These are runs of 7 systems, one row a step. Runs of the same system follow the same rule from any start.
j473, path 1 (10 x 18):
[[ 15 -26  10  -3  -4  -5   4  47 -10  27 -22  -6 -20  12  -6  -1   5  -8]
 [-23  23 -11  15   6  11 -27 -25  13 -11   4 -24 -14   5  13  21  17  20]
 [ 11  23   4  -5 -19 -31  24  11   0   1   9  17  22  25  -4 -19 -26   3]
 [  9 -38 -15   9   9  46   2   0  13 -10 -15   3  -7   5  23  -5   4 -12]
 [  5  21  16 -17  13  -7 -15 -30 -27  10  22  -9 -13 -11 -13   8 -25 -11]
 [ -8 -10   0  -9 -24  -3 -13  34  28  -6 -10  36  -5 -12 -21  -9   6  10]
 [-13  -3  -2   9  22   2  17 -29  -9  -1   0 -13  31 -27  23   8  21  12]
 [  7  -3  18  -3   4 -24  17  35 -25  11 -14 -15 -10  20 -23   0  -9 -23]
 [ -2  -5 -25  25 -16  13 -34  -6  21 -16   6 -14 -22   5  10   9  28  13]
 [ 14  35  11  -9  -6 -20  19 -16  -5  26   7   9  23  13  15 -11 -20  18]]
j820, path 2:
[[ 17  10   7 -14  12  -1   1   6   0 -13 -16  49  22  -4  10 -30  -8 -11]
 [-21 -37 -15   3  17  10   3  21 -16  -9   0 -31  -6 -24  -8  -2 -13 -15]
 [  1  14  33  -3  -5 -26 -16 -25 -10   6  -1  -8  -3 -10 -22  14  33   0]
 [  3  23 -29  19   0 -14  -1  39  11  -1 -11  29   1   3  11  -1  12  17]
 [-14 -14  -1   7  -1  16  26 -11   5  18 -12 -48  15  11  20  -6 -10  12]
 [ 18   5  26 -10  -3  -4 -12  -8  -3 -13   9  11 -19  49  -6  12   1 -20]
 [ 10   7 -43  17  -4  15   3  -7   5   0  27  23 -14 -22   0   9 -17   2]
 [  1 -14  26 -28 -12   9 -11 -16   6  16 -15  -8  19 -22   3 -37 -18   8]
 [-23 -14  16 -17  28  -1  -6  29  -4 -30  -2  23  -6   6  -9  22  10 -13]
 [  0  18 -22  32   4 -22  20 -17 -20   0   2 -19  10 -29 -18   0  12 -11]]
j31, path 3:
[[-21  -7  -5  14 -24 -16   8  18  17 -23   9   8 -11   2 -42  20  12  -7]
 [ 19  -9  -4  19  17 -15   0 -12 -22   1  -2  -8  24 -22  27  -3  39   4]
 [  7   3  10 -11   1   1   8  39  -1  35 -26  -7 -11  28   8 -10 -18   6]
 [-26  24 -12  20   0  16 -10 -27  18 -22   1 -22 -19  16  -6  19   6   3]
 [ 31  14   2  -1  -4 -23  12 -20 -13 -12  19  28  26   7  10 -20 -11  -9]
 [ 10 -40 -14  -7  -4  42  -5  18  16  10 -10   9 -18  -6  10  -9 -13  -5]
 [-25  14  24 -23  16  -4 -25 -21 -14   3   9 -19 -10 -25 -18  11 -11   3]
 [ -3  -3  -3   8 -29 -33  15  24  14 -16  11  31  14  -3 -25   2  13   4]
 [  4 -29  -9  16  25  15  11   2 -12   9 -17 -20  14 -15  32   2  29   3]
 [  3  24  26 -14   6 -14  -5  17 -15  22 -20 -18 -17  31 -10  -3 -16  -6]]
j820, path 4, 10 rows:
[[ -7   0   1  14 -24  -3  -3 -41  20 -25  27 -14   8  19   3  13  14  10]
 [ 45  -3  -1  -9   3  -1  10  11 -12  20   4  40   4   7  21 -12 -10  -7]
 [-21 -15 -13  -2   9  41 -13   0  10  -3 -17 -20 -24 -18 -11  -9 -23 -12]
 [-15  12  31 -23   0 -31 -15 -22  -9 -18  27   5  16  -5 -13   8   0   6]
 [ 14 -12 -19  20  -5  -9  22  31   3  -2 -16  36   8 -16  -9  -3  22  -7]
 [ -8  -4  -3   9  22  11 -15  -8 -13  10 -24 -51   1  -9  23 -15   7   5]
 [ -7  18  24 -13 -12 -24  -1  17   1   9  11   2 -18  36 -19  26  -3   6]
 [  5  10 -37  33 -13  15  18 -19  26 -16   5  19   7   2  11   4  11   6]
 [ 25 -17  13 -20   3   5  -5  -4 -17  19  -1 -18  11   7  26 -34 -29  -2]
 [-18 -15  14 -16   5  22 -10  10   9 -10   4  15 -34   4 -28  31  -4 -15]]
j724, path 5, 10 rows:
[[ 15  25  -9   7  13   7  15  11   3  28 -32  35   5 -11  15  -1  15  10]
 [-33 -10  -1  -7  19   9  -1  15  -3 -20 -14 -38   5  12   6 -18 -27  -7]
 [ 12 -14   7   6 -28 -12  14 -22   2   1  40  -4  -9  19 -13  32   6  -1]
 [ 31  29 -13  13   4   5 -14  -5   2   0 -28  36  -2  -9   6 -25  12 -11]
 [-22 -19   1 -24  11   8 -10  21  -5  11   2 -26   8 -14  16 -17 -33  16]
 [-18  -7  20  -2 -15   5  25 -23  16  -5  12   6  -4  10 -26  36  12  -5]
 [ 22  15 -19  21  17 -18 -24   2 -17 -31  -4  21   2  -5   7 -15  23 -17]
 [  5 -20   0  -8  -8  -5   6  26 -11  44  -8 -28   1 -18   6 -16 -18  16]
 [-26  15  23  -7  -3  19   2 -18  29  -6 -15   0 -11  30  -7  25   9   7]
 [  7  17 -31  18  11 -23   2   2 -15 -36  30  16  12   4   8  -3  -7  -8]]
j31, path 6 (10 x 18):
[[-18  -3  29 -10 -31   0  -2 -23  31   1   2   8  -2  -1 -26  19  19  14]
 [ -8   7 -12   7  34 -16   4  18 -16 -30  -5  25  26 -17  14  -6  13  -5]
 [ 14 -27  -5  10 -12   0  25  17 -14  32  -8 -39 -10   6  -7  -8 -14 -10]
 [ -4  17  24  -5  -1   3 -40 -17  13  -8  -7  -2 -20  23   5  18  30  10]
 [  1  41 -30  12   8 -14  21   7   0  -2  10  29  15  -6   6  -4 -20   9]
 [  4 -41   3   1 -17  26  16 -16  12  -1  -9 -26  13   7   9 -24 -13  -8]
 [  2   1  23 -25  28   2 -32   0 -17 -10  13  18 -26   9  -3  22   0 -14]
 [  2  19 -28  19 -24 -13   5   7   7  11   2  13  -5 -37 -30  -7  -3   5]
 [-14 -32  18 -12  -3  -2   0  -5   7  -3   0 -20  33  -1  29 -11  15  24]
 [ -6   8  12  -7  31   1  23  27 -15   5 -16  14 -17  20 -11  28  -3 -20]]
j843, path 7, 10 rows:
[[ 13  39  -5   8 -26 -16   0 -10   9  -4  12  22 -18  16 -31   0 -14  -9]
 [  9 -18 -16   1  -9  19 -29 -21  18 -15  12   7  12 -15  31 -22   3  16]
 [-11 -15  20 -32  21  23  26  10  -5  27 -12   8   3  -8   0   5 -29  -3]
 [-21   4   4   6   4 -12 -19  10  -2 -37  -9  -1 -18  -6 -40   5  12 -24]
 [ 22  -4  -3   8  -2 -30  -7 -11 -24  17  24  -5  15 -30  13   3  23  15]
 [  0   1   2   3 -10   9  15  32  20  31 -42   0   2  15  11 -12   5  17]
 [-30  12  -5   9  23   2  -1  -8  -3 -31   9 -33  -6  31  10  19  -7  -5]
 [ 31   6   0   8 -28 -21  25 -21  -4   0  28  25   7   9 -17   1  -9 -13]
 [ 25 -12 -11   1  -1  33 -35   0  13   1 -22  12 -14  -3  23 -27   4  -3]
 [-33   7  12 -32  20  10  -1   0  -6  16  12 -12  -4 -14  -3  12 -39  13]]
j724, path 8 (10 x 18):
[[ 18  38  -9   9   8 -22  -1   9  -8 -19   1  19   7  37  15 -14  -9  -6]
 [ 11 -26 -28   7 -20  24  13   3  11  17   6 -17  -1  -8  13 -22 -31   6]
 [  2   6  35 -28   7  23  -8 -41   4   3   2  11  -7  10  -3   9 -11  -9]
 [ -7  -1 -18  -4   4 -10 -16  21   1 -31  22  40  -4 -25 -18   0  -9  -6]
 [ -1 -24   8   4   0  -2   4 -16  -9  19 -14 -23  20 -46  -1 -10  24   6]
 [-10   1  34 -15  19 -11  -4  30  -6   1 -20   7 -12  27  -3  22  21  -2]
 [-15  22 -42  38  -5 -14   5  13   2 -11   8 -23 -10   3  -7  10   3   8]
 [ 27   3  17   3 -17 -12  16 -22  -2  15 -10 -17  25  26  20 -26   0   4]
 [ 10  -7 -12 -10   7  35  -4  20  14   3   2  24 -27  28  15  10 -24  -3]
 [-12  18 -12   1   1   9  -3 -39  -4 -11  17 -13   0 -27 -17 -10 -32  -9]]
j516, path 9:
[[ -4  -5  -5  -2   0  25 -25 -21  16   5  13 -19  -4  15  42   7   4  30]
 [ -1  24  16  -7  -2  -6  37 -23   1  -5   3  18  13  21 -21   3 -24 -19]
 [ 10 -29 -24  11  -2  23 -28   8   8 -32  -6  10 -14 -12  -1 -21   3 -21]
 [ 10  -8  26 -26  18  -6  -7 -14 -32  33  19  -8  -2 -24   4  14  -7   4]
 [-33  16   9  -6  -2  -4   0  33  23  -8 -28  23  -6  -3 -26   6   8   7]
 [-11  -6 -29  25  14 -10   3  -6 -14 -16  20 -31  19 -14  24   4  11  12]
 [ 28  -9  23   2 -23 -19  31   9  -6  29 -17  -4   4  24 -12  -6   5 -10]
 [  4  21 -21  12   2  22 -39   2  19 -11  -6   2 -29  24  21   4   6  11]
 [ -2  11   3 -15 -13  -7  20 -34  -3   6  31   0  21  -8  -3  -8 -39   7]
 [  3 -32  13  -3  -2  25   0   5  18 -24 -26  27   1   4  -5  -9  17 -24]]
j473, path 10, 10 rows:
[[-30  19 -22  16  -3   3  19  21  20  10 -21 -23   5  14  12   1  -7  25]
 [  4  -9  11   4  -6  -3  16 -24   1 -25  15 -21  13  48  13  -2  -8 -12]
 [ 41   2 -18   7   1  16 -11   1  -5   0   7  30 -29  15   4  -1 -11 -23]
 [ -6   6  -3 -19  -5  25 -28 -19  12  16  -1   1  -5 -34   1 -22 -29  14]
 [-28 -16  33 -35   6  -8  11   6   5  -8  10  28  19 -11 -11  14  -4   7]
 [ -6  -5 -15  28  16  -7  18   4 -11 -20 -17   6   3 -25 -22   8  30 -25]
 [ 16  -9   1  11  -8 -28 -16   7 -26  20  -2 -43   0 -12  -1 -16  12   4]
 [ -7   8   8  -1  -8   0  -5  21  19  22  -6  -1 -15  35  17  27  17  31]
 [-15  39 -20  18   8   4  16 -16  14 -27  -4  -3  13  28  12  -7 -18  -1]
 [ 29 -33  -5  -5 -16   7  11  -1  -5 -10  20   3   4  17   5 -23 -31 -21]]
j516, path 11 (10 x 18):
[[ -3   7 -12   7  -3 -31 -31  27 -11 -21  -1   2  -4 -24 -23 -22   0  -7]
 [  0 -29   5  -7  -6  -2   9  12   1  36  12  -5  11 -15  24  19  17  35]
 [-14  40  11  14  13  -4  20  -3   5   1 -40 -10   6  27  -3   1  11  -4]
 [  7  -8 -33  20 -19  -8  -7  10   3 -27  29 -17  -5  24   6 -12 -20  -3]
 [ 36 -13  18  -5 -22  14   7 -36   5  30   5  14  -2  -5   3   2  10   0]
 [ -8  27  10 -20  28  17 -23   9   4 -17 -24  27  -7  11   8 -16 -18  -9]
 [-29 -26 -16  -6   1   8   8  -3  -3 -11  31 -18  -2 -27 -14  12 -27  -1]
 [ 12 -15  29   4  -2 -22   3  -5 -11  -3 -18  11  10 -17 -19   3  45 -14]
 [  3  16 -22   5  26  -8 -13  47 -15  14 -10   3 -13   4  22   2  -3  11]
 [-23   5   2   5 -31  -3  15 -15  18  22   4 -40   5   1 -10   3 -10  26]]
j806, path 12 (10 x 18):
[[  0  -2   8  -4  10 -23  14  23 -11  26  -4  -5  24   6  32   5  17  30]
 [ -4   7  -8  24  -2   2  23  21   3   4 -27 -21 -23  32 -18  12   3 -19]
 [ 20  23 -19  20 -21 -10 -17 -35  -1 -10  25 -20  -4  15   7 -11  -8   4]
 [ 29 -12  -4 -12 -20  25   2   4  24  21  -4  41  -4   3  12 -12 -12   8]
 [-22  -2  10 -18  31  34  -5 -16   2 -24 -14  -4   0   4   5  -7 -24 -20]
 [ -2 -17  14 -21   1 -27  -2   0 -26  -3  41   7   4 -24 -21  13 -14  -5]
 [ -5 -18   3  12   2  -1 -13  10   8  -8 -22  14   1 -31  -9   7  50   1]
 [-18  29   2   1  25 -16   4  12 -16  23 -20 -30  13  -2  19  -4  -1  22]
 [ -6  -4  -9  15 -33 -17  25  26  14   2  10 -13 -10  32 -20  14  -7   3]
 [ 30  13 -13  27  -6   6  -7 -36   5 -17   1   1  -1  26  20  -5  22 -10]]
j843, path 13, 10 rows:
[[ -7   3 -22  23  14  17   1   4   7  -2 -36  11   1 -39  -4  -7  26  -4]
 [-10  -6  22 -14  12 -28   0  12 -28  10  -3 -43  16   4   5 -14 -12   3]
 [  1  -5  -6  19 -21  -9  12  19  14   4   9  11 -22  25 -13  38  27   6]
 [ 12  38 -16  23  14   0  -2 -32  -4 -10 -14  -5  16   6  26 -21   4  -1]
 [  6 -26   0 -19 -21   5  11  19   7   7  19  -5   1  23   6 -15 -43   3]
 [ -6  -2   7   0   8  36 -11 -29  15 -11  -4  14 -28  -1 -12  27  14 -15]
 [  3  22   2 -15  14 -25 -13  -2 -21 -10   7  21  20 -30  -6 -27 -21  -4]
 [ -6 -52  -4   1 -21  10   1  24  12  15  -4 -13  -6 -23  -7   1  13  11]
 [-13  25  26  -3  35  -7   1  -6 -16  10 -26  -8   0   7   6  20  24  -1]
 [ -1  15 -27  21 -18 -38  10  30  -3 -17  16  -3   9  12 -11  -8 -10   3]]
j806, path 14:
[[ -6  19 -25  35  -2  -8  23 -22  -2 -16  20 -20  -1  19   0  23   7  -2]
 [ 48  -1   1   7 -30  -9  -2  -5   0  18 -10  10   5   9   4 -36  -2  -6]
 [ -7  -9 -11 -10  13  49 -24   1  19  -1  -7  -1 -27  11  21   3 -18   4]
 [-14  17  19 -22   2  -6  20 -30  -3  -5  20  15  13 -10 -22   6 -32  -8]
 [  7 -36   1  -3   0 -13 -20  23  -5 -33   5  23   8 -18  -5 -12  19 -14]
 [ -9  -6   5   1  31   9   3  -6 -17  30 -15 -21   1 -27  19  21  23  13]
 [-19  28  13  -3 -18 -31   1  26   3  10 -15 -15  -6  10 -32  -4  -8   6]
 [ -1   2 -32  33 -11  -6   3   0  15 -28  20  -2   6  24  22  11  18  13]
 [ 41   3   6   4  -3  10  27 -16  -8  33 -20   3   7  14  14 -18  -7 -12]
 [ -4  -6  -5 -12  -4  26 -37   6  10 -13   1 -12 -36  14  -9 -11 -31 -13]]

Name the system that made each run.
path 15 (2 x 18):
[[  0   1 -11  23 -33 -32   1  -1  17 -18   9   8  20 -10  -9  -5  31  16]
 [  8 -19   4  -4  29  10  23  13 -12  18 -14  -1  21   6  43   2   9   9]]

j31
path 16 (2 x 18):
[[-19  -5  19 -13  -5 -14  29 -20   0 -15  11 -18  37  14   1 -12 -19   0]
 [ 28 -28  -5  10   7   8   4  15 -10 -13  -2  23 -21  16  -5  12  18 -33]]

j473
path 17 (2 x 18):
[[  5 -13  37 -25 -33   6 -11 -19  23  14   9   5  -8  22  -8   8   1  12]
 [ -2  28 -17   3  32   8 -10   4  -2 -29  -3  42  -7  -2   4   6  -3 -14]]

j806
path 18, 2 rows:
[[ -7  14   4  -4 -38 -33  -2  11  10   7  25  -1  -8   6 -32   8 -11  15]
 [  7 -14  -8  12  -4  20  11 -13  26  -6 -12  26  21  -2  30  -1  30  15]]

j820
path 19, 2 rows:
[[ 16 -14  14 -25 -15  -4  14  16   1  40   2  26  14 -22   2 -10 -14  18]
 [-33  -8  -2   7  21  23 -15  18  14 -19 -36 -12 -15   0  -4   6  18  -5]]

j843
path 20 (2 x 18):
[[-38  10   8   4  13 -19   4  18  -6  -7  -4 -15 -13  -6 -30  34  16   0]
 [  7  21 -16  31 -17 -42   7   2  -5  -6   4  -9  20  -3   1  -6  27  13]]

j806
path 21:
[[ -1 -16   7   0  10 -25   3   5 -29  11  35 -20  -5  -6   0  38  16   8]
 [  6  30  -4  18 -18 -17  11  20  15  18 -34  20   2  -3 -17  -7  21   8]]

j516
path 22, 2 rows:
[[ 13  -2  35 -34 -19 -19  -2   5   0  13  14  21   3  19  -9  -6 -21   4]
 [-12  -6 -31  19  10  30 -16   6  19 -18  -5  19 -20 -21   2  15  19   1]]

j843
path 23, 2 rows:
[[  8  -1   5   3 -14  -8   0 -33  -4 -31   5   1  12 -10 -27 -30 -12 -31]
 [ 20 -43  -4 -12  -2   1 -23  24  -7   0  27  20  -9 -12  15   7   7   6]]

j31
path 24:
[[  5  -2  -2  17   8 -17  28  24 -11  -1 -39   1  22 -12  -9 -25  14 -18]
 [ -3 -23   5   2   4   9 -21  14  -4   9   0 -46 -23  28  19  12   8   7]]

j724
path 25:
[[  4 -10 -10   2  21  11  37   5 -13  32   1  15   3 -25   8  27   5   3]
 [-13   4  21   0 -10 -14 -17   4  -1 -13 -32 -31  -1   4 -27 -26   5 -16]]

j806
path 26:
[[ -4 -30 -26  19 -24   9  16  36  21   8  -3   1 -13   0  -8  10   7   9]
 [ -2  24  19   2  25   6  -4 -39 -13  -1 -20 -26   6  14  15   1  14  -7]]

j843
path 27 (2 x 18):
[[-34 -15  27 -28  11   6   0  12  -1 -12  -6 -23  -4  15 -16   2 -26 -10]
 [  6   5  -9  23  -5 -22   0  -8 -10 -23  20  12 -16  -4 -29  27  28 -19]]

j31
path 28:
[[-15 -22 -19  32  -9 -12  21   7   5 -29  -5 -28  19   3  -2  -5  21  -5]
 [ 36  -3  17   4   7 -12  -8  -8 -26  28   0 -16  -8  19  22  11  25  -1]]

j820
path 29 (2 x 18):
[[ 31 -35   9  -2 -25  -6  21  -6  -2   7  33  15   2  17  -1  16   4  -6]
 [ 20   8 -13   4  19  38 -20 -16   0   8 -24  20 -20 -20  10 -12  -1 -14]]

j820
path 30:
[[ 21  13  10   2  -7  25 -13 -47  13  22  -8   3  -5   0  18   1  14  10]
 [-15  21  -2 -24   9   3 -10  17  10 -17   1  29   7   4   3 -23 -41   4]]

j31
path 31, 2 rows:
[[ 29   3  -7  30 -19 -15  22  -2   3  14 -28   5  18  -6   1 -20  30  -2]
 [  0  -8   4  -8  30   7 -15  18 -20  14  -9 -35  -6  17  37  -3  -7   8]]

j473
path 32:
[[-19   3   9 -16  -6 -23 -10  22  -6  16  23 -31  -4  15   5  11 -19  28]
 [ -8  10  -6  23 -26   1  27 -16  33  -6  -3  18   8  11  -9  20  27  12]]

j516
path 33:
[[ 21 -15   5   2   0  14 -36   5  -4  -3 -34 -16 -11   2   9 -37   9 -16]
 [-18  11   6 -23   3  -3  -6   9   0  29  27  -2 -16   0   2  31 -21  30]]

j724
path 34 (2 x 18):
[[-28  35 -29  21   7 -12  22  12   6 -10 -13   4  14 -20 -13  -4  -6   6]
 [ 10 -40  15   5 -15 -13   8 -10  -8 -11   4 -36  20  16   9 -17  12  -8]]

j843
path 35, 2 rows:
[[ 20 -28 -15   5   2  34   3 -17   8   4  10  29  -4 -25  14   8  11  -2]
 [-12   0  24 -33  15  -3 -19  11 -15  15 -17  -8   4 -28 -11 -26 -25  -2]]

j31
path 36:
[[  1 -24  -7   4 -16  26 -15 -35  24 -18   0   2  15 -22  11 -20   9   4]
 [ 11  -9  29 -24  37  -2  12   1 -32   1   0  13   4  10   8   6 -10 -23]]

j516
path 37 (2 x 18):
[[ -1  39  10  10  14 -22  32 -13 -17  -4 -16 -10  15  25  -8  -3  -6 -17]
 [ 26 -17 -23  17 -30  -9 -17   9   5 -21  27  -1 -13  25   3 -11  -3  -6]]

j843
path 38, 2 rows:
[[-25 -15  23 -13  11  -2  18   5  -9  25   7 -29  -4   6   0  38   5  15]
 [  3  33  -2  23 -11 -34  -2   4  -3 -18  -7  10  -9  11 -33   3  20 -15]]

j806
